500 stands for zero in the data rows.
Here is a table of points, one per row:
array([568, 236, 633, 369, 402, 438, 559, 595, 535, 643, 607, 327, 649, 513, 604, 769, 662, 666, 510, 187, 520, 521,
       724, 704, 497, 718, 395, 320, 720, 632, 751, 555])
array([461, 411, 409, 290, 492, 487, 693, 395, 740, 483, 538, 546, 350, 445, 443, 381, 610, 551, 570, 504, 286, 632,
       713, 329, 605, 272, 777, 524, 222, 323, 538, 440])
array([451, 306, 176, 775, 430, 723, 593, 627, 666, 600, 709, 577, 357, 613, 404, 604, 427, 400, 689, 438, 648, 511,
       625, 513, 492, 430, 465, 428, 408, 735, 288, 334])
array([331, 507, 526, 415, 431, 323, 281, 660, 774, 561, 712, 739, 463, 293, 468, 508, 506, 616, 457, 370, 509, 457,
       170, 392, 325, 745, 727, 449, 239, 557, 526, 398])
array([524, 599, 715, 757, 470, 541, 492, 368, 710, 599, 388, 578, 331, 663, 400, 505, 711, 481, 629, 602, 457, 687,
       246, 313, 739, 593, 484, 587, 855, 815, 360, 580])
array([555, 600, 348, 769, 622, 569, 503, 382, 477, 565, 368, 856, 631, 169, 459, 831, 590, 463, 219, 320, 412, 304,
       631, 400, 511, 303, 451, 399, 608, 428, 404, 468])
array([155, 406, 423, 592, 411, 452, 481, 089, 534, 334, 559, 243, 398, 537, 356, 499, 494, 388, 391, 505, 556, 467,
       516, 590, 561, 390, 244, 483, 357, 649, 720, 687])
array([469, 513, 533, 576, 633, 469, 490, 425, 319, 756, 362, 614, 588, 554, 326, 529, 225, 617, 854, 563, 527, 797,
       576, 758, 256, 444, 568, 427, 380, 631, 690, 474])
array([131, 359, 384, 199, 496, 720, 447, 443, 233, 795, 572, 803, 524, 685, 468, 378, 533, 597, 510, 749, 553, 254,
       513, 402, 608, 509, 478, 528, 552, 443, 520, 457])
array([531, 643, 363, 206, 606, 224, 240, 481, 532, 369, 224, 550, 685, 658, 276, 674, 566, 240, 542, 539, 725, 527,
       508, 569, 338, 491, 434, 492, 575, 574, 391, 339])
array([524, 298, 518, 629, 943, 632, 543, 575, 825, 532, 437, 294, 609, 417, 626, 440, 484, 481, 405, 688, 434, 544,
       540, 695, 293, 517, 394, 794, 504, 468, 398, 406])
array([609, 148, 504, 659, 322, 463, 410, 372, 463, 250, 258, 657, 483, 618, 511, 505, 583, 389, 683, 342, 321, 467,
       529, 377, 206, 539, 587, 789, 475, 286, 677, 609])
array([474, 371, 511, 296, 476, 263, 681, 682, 315, 433, 523, 658, 256, 275, 472, 142, 674, 536, 544, 467, 497, 384,
       584, 690, 397, 555, 336, 558, 651, 502, 197, 449])
array([573, 190, 531, 531, 582, 407, 409, 315, 567, 442, 496, 461, 664, 403, 395, 263, 186, 517, 234, 687, 456, 423,
       483, 392, 545, 759, 411, 480, 584, 515, 607, 327])
array([515, 635, 472, 643, 306, 197, 521, 730, 497, 447, 524, 452, 373, 248, 506, 460, 485, 780, 490, 776, 659, 462,
       678, 267, 455, 454, 330, 365, 404, 487, 635, 307])
array([500, 574, 458, 475, 440, 427, 459, 252, 272, 630, 496, 460, 145, 448, 748, 621, 404, 589, 487, 623, 168, 279,
       383, 652, 269, 558, 544, 404, 447, 537, 264, 524])
array([477, 642, 625, 375, 434, 815, 449, 668, 583, 193, 330, 539, 324, 653, 534, 571, 341, 537, 473, 387, 389, 539,
       473, 376, 378, 749, 325, 428, 607, 542, 564, 271])
array([356, 399, 737, 495, 247, 626, 484, 508, 425, 429, 301, 458, 697, 460, 810, 539, 508, 389, 345, 590, 636, 504,
       453, 678, 656, 291, 892, 360, 430, 761, 428, 413])
array([419, 529, 313, 468, 683, 449, 544, 405, 679, 491, 387, 365, 555, 432, 750, 717, 472, 478, 700, 518, 723, 308,
       634, 499, 752, 923, 707, 561, 517, 446, 412, 724])
array([643, 411, 700, 464, 545, 372, 606, 358, 578, 540, 758, 608, 270, 668, 436, 628, 467, 277, 202, 481, 679, 580,
       442, 563, 461, 500, 627, 281, 523, 347, 438, 526])
array([405, 479, 578, 565, 441, 568, 429, 508, 317, 572, 465, 202, 463, 458, 321, 612, 770, 445, 495, 300, 487, 613,
       307, 600, 799, 565, 471, 649, 288, 406, 262, 236])
array([491, 825, 533, 589, 581, 685, 371, 542, 417, 541, 543, 539, 473, 562, 617, 403, 899, 551, 466, 607, 530, 401,
       570, 661, 487, 615, 464, 516, 235, 367, 815, 438])
array([702, 652, 435, 332, 334, 591, 761, 547, 524, 400, 701, 590, 594, 462, 581, 648, 420, 096, 545, 576, 252, 466,
       448, 564, 590, 527, 410, 727, 439, 775, 622, 422])
array([713, 541, 425, 453, 645, 539, 569, 465, 260, 628, 399, 485, 511, 423, 562, 176, 541, 379, 400, 393, 431, 848,
       606, 094, 405, 685, 397, 188, 239, 595, 403, 651])
array([378, 413, 341, 492, 333, 671, 372, 776, 417, 434, 200, 459, 246, 341, 380, 495, 389, 390, 294, 568, 589, 675,
       538, 568, 537, 611, 528, 543, 597, 359, 602, 843])
array([308, 452, 490, 564, 532, 579, 398, 446, 495, 165, 675, 658, 590, 553, 857, 279, 665, 535, 599, 427, 650, 586,
       448, 559, 464, 343, 360, 232, 560, 376, 373, 446])
array([691, 771, 634, 476, 236, 683, 513, 178, 678, 648, 519, 466, 461, 420, 466, 244, 356, 518, 498, 360, 792, 501,
       703, 606, 496, 504, 545, 689, 660, 377, 497, 492])
array([250, 695, 635, 489, 802, 384, 558, 612, 365, 297, 700, 532, 502, 619, 469, 563, 325, 673, 331, 425, 447, 782,
       754, 459, 414, 434, 620, 842, 523, 593, 446, 643])
array([524, 587, 416, 578, 308, 624, 238, 465, 481, 441, 756, 331, 876, 356, 292, 324, 492, 554, 530, 383, 338, 408,
       529, 494, 437, 517, 654, 558, 661, 642, 368, 678])
array([494, 638, 269, 362, 391, 598, 510, 491, 659, 438, 511, 314, 588, 448, 452, 719, 326, 460, 615, 538, 443, 765,
       224, 639, 503, 407, 424, 433, 698, 140, 469, 679])
array([366, 631, 193, 714, 426, 145, 801, 675, 467, 753, 383, 497, 629, 798, 678, 264, 365, 482, 277, 251, 452, 520,
       348, 468, 479, 480, 557, 636, 611, 449, 655, 357])
array([528, 514, 738, 562, 396, 399, 828, 470, 604, 517, 491, 778, 802, 494, 443, 537, 608, 638, 546, 744, 426, 532,
       440, 636, 697, 566, 331, 396, 305, 377, 368, 697])
array([585, 375, 540, 376, 541, 548, 680, 516, 273, 611, 635, 427, 481, 302, 666, 657, 711, 567, 555, 651, 802, 504,
       238, 196, 314, 328, 422, 698, 501, 585, 620, 610])
array([488, 585, 635, 302, 537, 562, 603, 327, 492, 389, 324, 278, 669, 569, 503, 645, 276, 765, 624, 288, 480, 426,
       406, 349, 623, 351, 423, 530, 437, 519, 415, 372])
array([295, 551, 866, 606, 532, 456, 454, 757, 633, 666, 455, 297, 536, 584, 366, 443, 359, 129, 700, 447, 435, 142,
       537, 320, 359, 405, 401, 424, 483, 312, 492, 654])
array([719, 550, 445, 547, 767, 617, 801, 636, 366, 274, 408, 367, 430, 606, 100, 370, 515, 685, 440, 474, 580, 246,
       340, 626, 343, 459, 734, 317, 561, 500, 661, 558])
array([532, 507, 463, 334, 705, 446, 402, 555, 632, 669, 510, 484, 290, 335, 597, 352, 659, 548, 534, 534, 247, 533,
       494, 408, 571, 234, 583, 295, 741, 491, 711, 345])
array([650, 485, 591, 724, 689, 361, 366, 517, 105, 369, 695, 554, 448, 348, 504, 546, 381, 312, 705, 511, 478, 527,
       588, 483, 816, 533, 641, 482, 588, 415, 615, 373])
array([750, 487, 413, 532, 255, 484, 333, 600, 447, 557, 660, 362, 602, 853, 533, 686, 709, 581, 416, 827, 396, 523,
       709, 436, 500, 435, 558, 513, 514, 407, 306, 440])
array([865, 486, 480, 420, 575, 462, 131, 583, 645, 541, 423, 596, 456, 719, 620, 472, 307, 699, 494, 359, 591, 357,
       354, 674, 821, 260, 300, 675, 300, 638, 493, 777])
There is one direction along which these points spread out most. For each point below, how far along it does it lie, from 0 to 99? 50 is the average, and the first point above lies past it. One standard deviation of the points above along it is 16.
array([250, 695, 635, 489, 802, 384, 558, 612, 365, 297, 700, 532, 502, 619, 469, 563, 325, 673, 331, 425, 447, 782,
       754, 459, 414, 434, 620, 842, 523, 593, 446, 643]) 49
array([494, 638, 269, 362, 391, 598, 510, 491, 659, 438, 511, 314, 588, 448, 452, 719, 326, 460, 615, 538, 443, 765,
       224, 639, 503, 407, 424, 433, 698, 140, 469, 679]) 78
array([609, 148, 504, 659, 322, 463, 410, 372, 463, 250, 258, 657, 483, 618, 511, 505, 583, 389, 683, 342, 321, 467,
       529, 377, 206, 539, 587, 789, 475, 286, 677, 609]) 55
array([378, 413, 341, 492, 333, 671, 372, 776, 417, 434, 200, 459, 246, 341, 380, 495, 389, 390, 294, 568, 589, 675,
       538, 568, 537, 611, 528, 543, 597, 359, 602, 843]) 54
array([461, 411, 409, 290, 492, 487, 693, 395, 740, 483, 538, 546, 350, 445, 443, 381, 610, 551, 570, 504, 286, 632,
       713, 329, 605, 272, 777, 524, 222, 323, 538, 440]) 32
array([356, 399, 737, 495, 247, 626, 484, 508, 425, 429, 301, 458, 697, 460, 810, 539, 508, 389, 345, 590, 636, 504,
       453, 678, 656, 291, 892, 360, 430, 761, 428, 413]) 62
array([713, 541, 425, 453, 645, 539, 569, 465, 260, 628, 399, 485, 511, 423, 562, 176, 541, 379, 400, 393, 431, 848,
       606, 094, 405, 685, 397, 188, 239, 595, 403, 651]) 20
array([331, 507, 526, 415, 431, 323, 281, 660, 774, 561, 712, 739, 463, 293, 468, 508, 506, 616, 457, 370, 509, 457,
       170, 392, 325, 745, 727, 449, 239, 557, 526, 398]) 33
array([451, 306, 176, 775, 430, 723, 593, 627, 666, 600, 709, 577, 357, 613, 404, 604, 427, 400, 689, 438, 648, 511,
       625, 513, 492, 430, 465, 428, 408, 735, 288, 334]) 53
array([155, 406, 423, 592, 411, 452, 481, 089, 534, 334, 559, 243, 398, 537, 356, 499, 494, 388, 391, 505, 556, 467,
       516, 590, 561, 390, 244, 483, 357, 649, 720, 687]) 65
